[ 31  34  -4  16  35 -53]
The first entry from the left is 31
The entry just right of 31: 34

Questions about the array below.
1) Give the entry just right of -12.88.
2) Give the entry just right of 5.24.
3) Give the entry just right of 1.72.
4) Give the entry just left of the smallest entry.
5) Give the largest entry.
6) Give the entry just right of the smallest entry.
7) Give the entry just left of 1.85.
[[16.73, -8.30, 13.49, -0.75, -5.70, -0.86, 8.62, 0.92, 15.17, 12.64, -1.10, -8.40, -1.57, -5.94, 15.93, 6.39], [-2.31, 4.62, 3.65, 16.37, 6.90, 16.23, 1.41, 17.70, 4.46, 3.78, 18.52, 0.08, 6.16, 0.16, -1.27, 3.88], [9.20, 0.53, 0.59, 1.03, 16.03, 2.39, 2.45, 3.43, 1.34, 0.86, 1.85, -0.35, 7.07, -8.25, 9.07, -8.71], [9.23, -6.32, 4.24, 9.58, 3.86, 10.54, 1.65, 13.69, 5.80, 4.18, 12.23, -7.46, 5.77, -17.61, 9.56, -2.71], [12.70, -4.97, 14.63, -6.56, -0.48, -6.93, 11.63, -7.01, 15.21, 13.84, -8.19, 2.88, 1.91, -6.52, 12.18, -1.34], [13.91, -6.77, 1.72, -4.27, -7.18, -4.74, -2.86, -3.29, 3.26, 1.82, -5.06, -12.88, 5.24, -2.69, 13.34, 1.26]]
1) 5.24
2) -2.69
3) -4.27
4) 5.77
5) 18.52
6) 9.56
7) 0.86

M = [-5,-8,-20,-7,-11,1,2,7,44]
The third entry from the left: -20
The entry just left of -11 -> -7
The last entry -> 44
Read off the 5th-last entry.
Answer: -11

A =
 0.07   0.09   0.02   0.00   0.02  -0.02  -0.05  -0.02  -0.05   0.09   0.04   0.05   0.04
 0.08  -0.01  -0.06   0.14   0.01   0.03  -0.01   0.12  -0.01   0.02   0.04  -0.03   0.03
-0.04   0.08  -0.17   0.05  -0.01   0.06   0.07   0.04   0.09   0.09   0.00   0.15  -0.01
 0.05   0.08  -0.04   0.06   0.00   0.02  -0.03   0.04  -0.02   0.08   0.04   0.05   0.03
-0.03   0.06   0.05  -0.12   0.02   0.06   0.03  -0.11   0.03   0.05   0.04   0.06   0.05
 0.03   0.09   0.07  -0.05   0.03  -0.07  -0.05  -0.06  -0.05   0.08   0.02   0.06   0.00
 0.10  -0.05   0.14   0.03   0.04   0.00  -0.05   0.04  -0.06  -0.03   0.05  -0.13   0.05
-0.07   0.01  -0.10   0.05   0.00   0.13   0.12   0.05   0.13   0.01   0.01   0.09   0.01
The second entry on the main diagonal: -0.01
The bottom-left entry -> -0.07
The fifth entry from the end, reading row by row: 0.13
Read off the entry in the bottom-right corner.
A: 0.01
Read off the last entry of the largest entry's row.
A: -0.01
The entry just left of the largest entry -> 0.00
Read off the first entry in reading order.
A: 0.07
Read off the bottom entry of the column that holds the largest entry.
A: 0.09
Read off the top entry of the column that holds the smallest entry.
A: 0.02
Read off the 3rd smallest entry.
A: -0.12
The second smallest entry -> -0.13
Read off the first entry in the row that holds the largest entry.
A: -0.04
Read off the top entry of the column that holds the largest entry.
A: 0.05
Read off the entry in the top-right corner.
A: 0.04
The third entry on the main diagonal: -0.17
The entry directly above the smallest entry -> -0.06
Read off the entry directly above 0.10.
A: 0.03
The third entry from the end, reading row by row is 0.01
The 4th-last entry, reading row by row -> 0.01
The smallest entry in the last row: -0.10
Read off the 4th entry, reading row by row.
A: 0.00
The entry directly below 0.15 -> 0.05
Read off the second entry on the diagonal from the top-right corner.
A: -0.03
Read off the largest entry in the first column.
A: 0.10
The entry directly below the smallest entry is -0.04

Questions about the grid below.
1) Which number is the largest entry in the last row?
2) Which number is the fifth entry, reading row by row?
3) Which number is the entry directly above 43?
4) Which number is the largest entry in the first row?
5) Which number is the entry directly below the largest entry?
6) Which number is the last entry, reading row by row?
7) Which number is the first entry in reading order?
8) Which number is the entry directly above the smallest entry?
 12    3  -14   33  -13   25  -14   40  -14   32   32  -15  -10   -1    0    5
-29  -30   19  -18   10   16   11   -8   10  -19  -18   10   27   -1    8  -28
 11   11   -4   11    3    9    2   11    3   12   11    3   -3   -3   -2   11
-16  -16   31   -4   41   20   42    0   43   -5   -5   44   34    0   12  -15
  3  -11   11   41   15   21   14   49   15   38   40   15   -3    2   31   -9
 12   21    5   10   13  -11   11    2   12   11    9   13    4   -5   14   19
 21   23  -10   -5   -8  -18   -9  -11  -10   -2   -5   -9  -25   -6   -4   22
 -2    5   -3  -11   11   35   12   -7   14   -9  -11   13   33   -2  -37    5
-20  -27   47   -2   49   -3   49    1   50   -4   -2   52   16    0   48  -26
 -1   -4    9    0   -7  -28   -8    0  -11    0    0   -9  -24   -5   36   -4
  5   11    0    4   15   25   15    4   17    5    3   16   23   -2  -19   10
-24  -29   20   14   18   36   19   27   19   11   13   20   35    2   16  -27
 14    0   17   19   30    3   29   20   31   20   19   32  -18    0   23    1
1) 32
2) -13
3) 3
4) 40
5) -9
6) 1
7) 12
8) -4

Read these off the table that follows. Indices start at 0.
1) The entry at row 0, column 1?
2) The entry at row 0, column 0?
3) The entry in the bottom-right corner?
4) The entry in row 1 and column 2?
5) The entry at row 2, column 0?
6) The entry in row 1 and column 0?
7) The entry directly above -6?
8) The entry at row 2, column 2?
[[-29  -4  40 -31  -4 -32  18   4]
 [ 12  -4  14  11  -6 -32  18   4]
 [-26  -4 -11 -31  -4  30  18   4]]
1) -4
2) -29
3) 4
4) 14
5) -26
6) 12
7) -4
8) -11

Read these off the row that follows.
1) What is the fifth entry?
2) What is the entry just left of 4?
3) What is the 3rd entry from the right?
4) What is the entry just right of the largest entry?
[22,4,30,-14,-13,-21,-49,-40,-9,46,21]
1) -13
2) 22
3) -9
4) 21
